<140>: [142 105 100 130 137 114  72 110 159  80 111 122 136 110 142 107 116 166
  71 139 139  98 123 119 125 121 153 126 120  86 120  69 117  38  78 125
 142 132 140 101 140 115 159 150 118 133 141 162 141 129 152 104 172 125
 121 100 110 118 145]
<106>: [157 127 128 130 137 120  84 135 124  91 128 146 104 103 121 107 121 178
 131 132 151  96 119 153 128 117 184 117 146  97 145 100 122  32  78 109
 120 119 138 101 135 132 181 120 129 134 172 146 140 130 152 104 150 124
 110 129  80  99 136]
<67>: [169  36 100  79 137  65 111 151 117 161 127 184 185  62 128 107 141 136
 152 111  95 103 125 107 136 152 142 130 135 163 160 164 169  51  78  85
  81  91  65 101 134 102 175  81 149  83 197 115 113  50 220 133 130  59
 203 135 221  99 182]
<46>: [146 110 106 129 137 116  74 114 154  81 115 128 129 109 140 107 117 170
  71 137 140  97 121 124 125 122 160 124 125  87 124  77 120  34  78 125
 143 128 143 101 138 120 114 143 120 133 148 158 140 129 145 101 168 124
 118 105 103 115 145]
<5>: [157 127 128 130 137 120  84 135 141  91 128 146 104 103 121 107 121 178
  78 132 151  96 119 153 128 117 184 117 135  97 145 100 122  32  78 109
 120 119 138 101 135 132 181 120 129 134 172 146 140 131 127  86 150 124
 110 129  80  99 136]
<118>: [141 100  98 129 137 112  69 104 160  78 112 118 140 112 144 107 113 164
  72 141 135  99 124 113 124 124 149 128 121  83 116  65 117  38  78 133
 152 132 142 101 140 116 140 152 117 131 137 162 142 127 155 109 177 125
 121  98 114 122 148]
tail: [100  79 137  65 111] => [151 117 161 127 184 185  62 128 107 141 136 152 111  95 103 125 107 136
 152 142 130 135 163 160 164 169  51  78  85  81  91  65 101 134 102 175
  81 149  83 197 115 113  50 220 133 130  59 203 135 221  99 182]
<140> => [142 105 100 130 137 114  72 110 159  80 111 122 136 110 142 107 116 166
  71 139 139  98 123 119 125 121 153 126 120  86 120  69 117  38  78 125
 142 132 140 101 140 115 159 150 118 133 141 162 141 129 152 104 172 125
 121 100 110 118 145]
<46> => [146 110 106 129 137 116  74 114 154  81 115 128 129 109 140 107 117 170
  71 137 140  97 121 124 125 122 160 124 125  87 124  77 120  34  78 125
 143 128 143 101 138 120 114 143 120 133 148 158 140 129 145 101 168 124
 118 105 103 115 145]
tail: [129 152 104] => [172 125 121 100 110 118 145]
tail: [125 143] => [128 143 101 138 120 114 143 120 133 148 158 140 129 145 101 168 124 118
 105 103 115 145]

<101>: [ 84 171  36 172 197 161]
<65>: [132 174 109 167 215 172]
<23>: [209 141 192  98 202 164]
<209>: [189  97  22 119 110  86]
<203>: [ 95 151 202 112 104 170]
<82>: [163 156  23 165 201 124]
<40>: [209 137 192  98 202 164]
<112>: [204  84  99  93  64  82]
<94>: [137 173 173 161 214 176]
<68>: [ 77  95 129 124  55  88]
<77>: [ 79  96 197 105  55  99]
<38>: [209 100  46 101 167  95]
<203> => [ 95 151 202 112 104 170]
<209> => [189  97  22 119 110  86]

<2>: [187 100 112 168  79 172 196  97 183 237]
<57>: [187 100 131 168  61 172 197  97 183 241]
<11>: [203 132 109 168  61 172 196 145 154 222]
<30>: [203 134 111 168  59 172 196 150 156 232]
<96>: [178 100 131 168  80 172 196  97 183 237]
<165>: [185 100 131 168  79 172 196  97 183 237]
<121>: [200 132 110 168  61 172 196 148 155 229]
<126>: [199 133 119 168  64 172 196 145 152 233]
<110>: [207 136 114 168  59 172 196 148 155 228]
<88>: [187 100 131 168  79 172 196  97 183 237]
<9>: [187 100 131 168  79 172 196  97 183 238]
<165> => [185 100 131 168  79 172 196  97 183 237]
tail: [168  80 172 196] => [ 97 183 237]
tail: [111 168] => [ 59 172 196 150 156 232]
tail: [ 64 172 196 145] => [152 233]
tail: [ 59 172 196 150] => [156 232]

<98>: [172  70  89  24 182  68 150 160]
<71>: [172  70  89 232  98 229  45 160]
<75>: [140 114  45  24 182  69 150  57]
<33>: [142 227  75 123 177  49 123 193]
<41>: [205 226 128 150 182  68  32 190]
<75> => [140 114  45  24 182  69 150  57]
tail: [ 24 182  69 150] => [57]
<41> => [205 226 128 150 182  68  32 190]
tail: [182  69] => [150  57]

<16>: [ 69 144 156 132 113  92 162 116 104 171 210  76 120 157 227 133  80]
<35>: [ 44 158 116 132  40  79 220 155 140 130 180 113  41 117 156 189 109]
<39>: [137 223 142 129  72  74  98 128  64 130 144  95 150 141 240  88 138]
<16> => [ 69 144 156 132 113  92 162 116 104 171 210  76 120 157 227 133  80]
<39> => [137 223 142 129  72  74  98 128  64 130 144  95 150 141 240  88 138]
tail: [113  41 117 156 189] => [109]

<85>: [132 110 170 145 146 168  62 113  94 158 151 110 159 201  83 150 131]
<61>: [155 167 172 197  92 157  80 123  66 141 187 119 115 177  57 150 163]
<105>: [155 107 104  48 197 158 196 111 145 199  43 101 178 169 120 136 124]
<150>: [ 87 119 140 162 155 112 133 146 215 132 125  67 133 187  31 118 131]
<114>: [110 141 163 133 140 154 116 165 114 117  99 129 156 113 132 127 149]
<19>: [112 146 154 131 159 162 151 153 146 160  80  96 153 150 102 131 136]
<185>: [ 88  65 151  99 179 115  73 137 174 117 110 114 180 178 127 116  95]
<147>: [120 122 116  86 150 109 163 154 160 115  74 131 150  87 173 102 109]
<127>: [118 101 163 126 150 150  70 130 106 135 130 126 169 169 120 135 124]
tail: [126 169 169] => [120 135 124]
tail: [187 119 115] => [177  57 150 163]
<150> => [ 87 119 140 162 155 112 133 146 215 132 125  67 133 187  31 118 131]
tail: [ 96 153 150] => [102 131 136]
tail: [112 133] => [146 215 132 125  67 133 187  31 118 131]

<3>: [116 108 102 115 125  95 119 171 148  85 185 105 133 118 152  72 135 185]
<107>: [113 107  86 121 114 110 106 168 158  93 158 105 133 117 115  72 145 197]
<81>: [136 111  72 113 100 104  80 240 141 118 165 116 144 145 116  72 150 173]
<107> => [113 107  86 121 114 110 106 168 158  93 158 105 133 117 115  72 145 197]
tail: [105 133 117] => [115  72 145 197]

<22>: [119 119 161  88 201 115 100  90 100 142 221 117  96 133 214 211 218 202
 110 170 101  97  89]
<58>: [142 146  85 171  45 154 141 175 146 115  32 165 166 142  35  29  47  48
 151  89 156 158 164]
<120>: [142 146  85 171  45 154 141 175 146 115  32 146 165 142  35  29  47  48
 151  89 156 158 164]
<97>: [ 99 116  80  82  98 142 190  81 119  89 106 162  95 112  91  86 122  99
  96 101 106 182  97]
<92>: [142 146  86 171  45 154 141 175 146 115  32 146 166 142  35  89 118  98
 102 102 107 183 104]
<58> => [142 146  85 171  45 154 141 175 146 115  32 165 166 142  35  29  47  48
 151  89 156 158 164]
<92> => [142 146  86 171  45 154 141 175 146 115  32 146 166 142  35  89 118  98
 102 102 107 183 104]
<120> => [142 146  85 171  45 154 141 175 146 115  32 146 165 142  35  29  47  48
 151  89 156 158 164]
tail: [80 82 98] => [142 190  81 119  89 106 162  95 112  91  86 122  99  96 101 106 182  97]
tail: [117  96 133 214 211] => [218 202 110 170 101  97  89]

<123>: [176 152 149 155 156 154]
<86>: [180  93 119 143 116 147]
<104>: [177 161 140 137 102  85]
<83>: [ 70 138 102  89 114  59]
<152>: [111 102 141 131 115  54]
<163>: [177 128 188 213 114 216]
<87>: [ 84 132 116 107 115  57]
<45>: [140  96 116 107 116  96]
tail: [107 116] => [96]
tail: [116 107 115] => [57]
<163> => [177 128 188 213 114 216]
<87> => [ 84 132 116 107 115  57]

<78>: [112 115 100 121 116 235]
<89>: [112 115 139 183 143 235]
<144>: [ 94 109 104 135 161 106]
<53>: [145 155  99 121 116 109]
<37>: [133  96 145  50 109 189]
tail: [115 139 183] => [143 235]
tail: [ 99 121 116] => [109]
<53> => [145 155  99 121 116 109]
<89> => [112 115 139 183 143 235]
tail: [109 104 135 161] => [106]
tail: [112 115 100 121 116] => [235]

<113>: [ 82 135  98 148]
<103>: [154 142 117 108]
<109>: [ 82 135 173 233]
<158>: [ 85  47 171 142]
<21>: [ 89 160 127 237]
<132>: [ 82 135  98 158]
tail: [160 127] => [237]
<21> => [ 89 160 127 237]

<43>: [156  81 129 109]
<73>: [166  79 112 100]
<188>: [201 122 147 136]
<174>: [120 123  75 207]
<145>: [118 115  70 199]
<193>: [201 122 151 132]
<194>: [146 121 104 179]
<130>: [201 119 103 179]
<13>: [156  81 103  97]
<52>: [173  78 132 109]
<13> => [156  81 103  97]
tail: [115  70] => [199]
<43> => [156  81 129 109]

<64>: [150  65 185 191]
<79>: [150  65 184 144]
<129>: [150  65 184 145]
[150  65 184 144] => <79>
[150  65 184 145] => <129>
<64> => [150  65 185 191]

<146>: [ 78  17  88 157 135]
<56>: [107 156 108 160 173]
<108>: [120 180 112 103 169]
<151>: [179 239 169  99 120]
<70>: [114  44 124 160 100]
<166>: [ 97  27 109 160 111]
<167>: [178 173 178 128  82]
<6>: [114 170 107 161 111]
<146> => [ 78  17  88 157 135]
tail: [109 160] => [111]
tail: [114 170 107] => [161 111]
<70> => [114  44 124 160 100]
tail: [178 173 178 128] => [82]
<151> => [179 239 169  99 120]

<186>: [126 103 112 138 122 128 122 108 111 135 142 144 136 108  97 126 140 119
 134 113 124 130 122 122 144 140 119 122 116 130 117 122 146 139 129 123
 131 140 122]
<133>: [132  77 192  78  92 131 120 208 175 131  88  57 108  93  61 110 161 110
 153 188 120 168 138 175  70 187 114  98  96  82 119 140 107  82 170 122
  77  88 120]
<171>: [133  63 206  61  84 134 124 216 175 125  82  40 106  96  45 110 178 100
 159 206 122 183 140 193  63 203 118  97  80  76 119 141 100  72 188 122
  62  83 125]
<26>: [131 148 167 106 129 132 125 160 164 120  96  92 114 146 151 125 122 129
 125 161 122 131 137 143  96 122 128 133 130 120 142 135 105  99 134 135
 117 105 125]
<172>: [132  76 193  78  92 130 119 211 176 131  87  56 108  90  61 108 161 110
 155 188 121 169 138 175  69 187 113  96  97  82 119 142 106  82 170 122
  76  87 119]
<208>: [132  89 195  80  94 130 114 223 180 130  84  55 104  93  74 101 150 120
 151 186 113 163 142 168  62 180 110  93 111  82 130 146 104  80 161 126
  79  81 114]
<156>: [126 103 112 138 122 128 122 108 111 135 142 144 136 108  97 126 140 119
 134 113 124 130 122 122 144 140 119 122 116 130 117 146 103  81 161 127
  78  81 112]
<173>: [131  60 194  73  87 131 121 209 174 135  88  53 109  83  40 109 174 101
 158 191 120 175 138 178  68 198 113  94  86  79 102 140 108  81 176 115
  71  88 120]
<7>: [132  77 192  78  92 131 120 208 175 131  88  57 108  93  61 110 161 110
 153 205 149 183 138 198  74 194 149 116  58  86 120 136  96  77 199 123
  68  93 170]
<170>: [132  79 197  78  90 131 119 216 176 130  85  54 106  92  63 106 159 112
 153 189 119 169 141 174  65 187 113  96  99  81 123 143 104  79 168 123
  75  84 118]
<74>: [132  96 193  82  97 132 121 210 178 122  84  55 103 104  84 110 147 121
 149 185 119 161 140 168  68 173 116 101 111  87 138 143 101  82 159 130
  82  86 121]
tail: [ 55 104] => [ 93  74 101 150 120 151 186 113 163 142 168  62 180 110  93 111  82 130
 146 104  80 161 126  79  81 114]
tail: [216 176] => [130  85  54 106  92  63 106 159 112 153 189 119 169 141 174  65 187 113
  96  99  81 123 143 104  79 168 123  75  84 118]
<74> => [132  96 193  82  97 132 121 210 178 122  84  55 103 104  84 110 147 121
 149 185 119 161 140 168  68 173 116 101 111  87 138 143 101  82 159 130
  82  86 121]
<172> => [132  76 193  78  92 130 119 211 176 131  87  56 108  90  61 108 161 110
 155 188 121 169 138 175  69 187 113  96  97  82 119 142 106  82 170 122
  76  87 119]

<34>: [114 195 128 127 175  89]
<59>: [116 114 129 131 115 137]
<44>: [158 105 119 103 112 148]
<122>: [155 195 149 119  76 108]
<4>: [149 101  92 140 127 103]
<95>: [137  46 149 118 132 187]
<47>: [121 146 163 218 162  76]
<179>: [117 148 135  66 136 140]
<125>: [107 109 140 115 124 139]
<59> => [116 114 129 131 115 137]
<122> => [155 195 149 119  76 108]
<44> => [158 105 119 103 112 148]

